(in the rows, 128 means zero)
Named turns come first, each shown by rows before and after it. Which turns, in which order, take the first row of each pair that follows to the second? Write the first one first, as in the answered first pair.
j469:
[140 165 128 204 126 124 106 133  99 173  75  87 145 127 155 123 148  95
 141 116  86 139] |-> [141 165 129 204 125 124 112 124 129 167  77  89 164 110 166 155 135 107
 144 109  86 145]
[ 91 117 117 120  97 160  89 127 135  92 178 167 113 109 116 145  97 118
 112 102 150  89] |-> [ 92 123 112 121 101 156  84 147  99  99 180 157  95 133 103 105 112 106
 101 117 146  80]
[162  99  83 179 183  93 127 111  87 132 139 130 134 110 148 123 123 114
 121 156 177 153] |-> [157  98  89 184 177  97 130 100 118 120 138 138 156  99 153 156 110 127
 124 145 182 160]
[128  78  58 121 182 112 155 152  86 146 129 137  92 144 116 110 128 138
 104 144 159 122] |-> [130  75  60 125 188 110 167 137 112 143 113 128 110 128 128 153 119 152
 106 137 164 124]
j376:
[ 77 103 131 122  93 164 134 150 147 152 139 105 150 169 112 111 102 144
 103 147 180  84] |-> [ 81 106 131 127  95 164 129 153 142 155 135  99 151 176 108 111  98 142
 102 151 179  86]
[119 161 147 109 107 154 105 132 119 140 127 122 138 122 120 122 113 116
 149 114 132 128] |-> [118 150 142 104 108 157 109 127 135 130 125 137 148 107 125 144 106 126
 148 109 141 136]
[119 146 131 129 129 163 127 115 145 147 143 131 162 133  95 153 136 110
 119 117 132 104] |-> [119 133 119 124 141 163 133 119 149 143 139 139 158 134  95 155 138 117
 115 125 135  99]
[112 154 157 154  85 140 154 147 151 166 104 108 130 143  98  62 171 152
 138 132 160 126] |-> [104 157 165 156  69 151 148 137 175 155 107 117 139 134  99  83 166 153
 138 121 161 130]
j916:
[132 108 153 109 119 142 105 107 152 122 124 178 126 127 118 140 121 134
 131 123 139 140] |-> [134 125 167 117 110 143 109 107 155 128 121 159 134 130 128 149 117 133
 133 117 134 143]
[141  95 144 115 206 113 153 124 159 140 125 140 122 106 127 153 133 209
  86 161 137  81] |-> [158 136 171 134 187 116 155 116 170 160 112 108 136 108 147 182 134 199
  97 155 122  97]
[107  93  96 147 113 174 193 163  93 152 130 127 112 165 136 129 197  88
  97 154 118  75] |-> [ 97  72  88 145 125 171 198 156 118 140 134 145 117 148 139 152 193 102
  95 145 131  79]
Now pairs of rows:
(2 to 3 turns a pair)
[152 191 143 162 133 112  82 107 145 138 112 115 102 187  95  77 176  91
 100 142 107 150] |-> [118  99  86 125 172 108 108  97 183  96 133 187  98 160  83  96 170 131
  97 136 153 133] : j916, j916
[175 205 143 167 115  92  85 140  64 185  80  53  70 182 155 126 142 118
  98 156  98 107] |-> [169 206 150 176 109  98 110 108 146 170  70  58 109 138 182 229 120 148
 103 130 115 116] : j469, j376
[129 162 197  80 123 164  63 126 163  86 103 150 177 183 127 148  86 125
 189 125  96 176] |-> [117  83 124  58 194 138 112 123 181  70  99 183 163 169 130 171  87 165
 161 140 142 152] : j376, j376
[ 94 146 111 148 150 104 174 107 174 125  87 100 137 117 112 208 121 101
 131 111 160 145] |-> [111 155  98 153 167  87 171 133 109 154  79  71 110 153 104 143 138  87
 117 137 149 135] : j376, j376, j376
[133 162 183 154  74 137 112 119 135 121 126 103 145 136 132 121 110 111
 163 122  99 145] |-> [130 123 159 126  96 136 103 140  93 113 137 133 112 152 103  57 125 105
 149 142 110 126] : j469, j916
[ 88  88  40 143 189  99 198 126  99 146  68  99 110  86 153 190 146 170
 133 123 154 132] |-> [105 198 138 183  82 133 147 120 108 164  68  48 151  97 159 207 140 121
 172  99  98 168] : j916, j469, j916
[137 139 174 138 153 135  85 156  60 163 100  92 116 169 144  57 139 150
 135 145 140 124] |-> [142 180 204 149 136 144  80 146  82 164  93  78 138 155 162 100 136 146
 141 132 138 135] : j376, j469
[128 151 180 132  97 113  79 122 167 117  77 112 166 148 156 139 109  91
 151 110  81 194] |-> [113 120 168 116 103 122  82 121 185  93  89 141 176 132 146 148 104 107
 150  99  91 191] : j469, j376
[138 121 123 127 126 127 175  93 178 101 127 178 146 124 140 239 136 170
  95 116 173 133] |-> [168 151 121 163 145 110 197 105 149 137  99 117 141 140 166 235 149 166
  83 127 153 128] : j376, j916
[150 144 102 153 196  99 157 157  94 206 102  90  80 138 157 128 134 157
 105 152 122 118] |-> [124 109  86 139 197 111 169 131 163 164 113 133 106  98 170 197 116 187
 108 124 142 121] : j916, j916, j469
[125  68  67 109 172 115 140 147  93 118 139 159  93 149 127  69 150 132
 111 156 155 107] |-> [135 158 143 134  95 137  88 156  77 139 143 116 115 168 118  41 150  80
 139 142 105 132] : j376, j376
[111 101  84 121 137 184 109 106 143 108 135 136 129 105 114 143 137 120
 124 122 124 128] |-> [125 147 117 145 120 184 106 104 138 124 119  96 136 108 128 155 135 111
 131 117 108 140] : j916, j916
[139 136  73 157 175  82 168 140 120 175  99  88 128 129 159 160 138 147
  99 151 144 124] |-> [130 108  60 137 177  84 152 157  91 173 116 117 108 146 136 105 147 137
  96 157 148 115] : j376, j916, j916
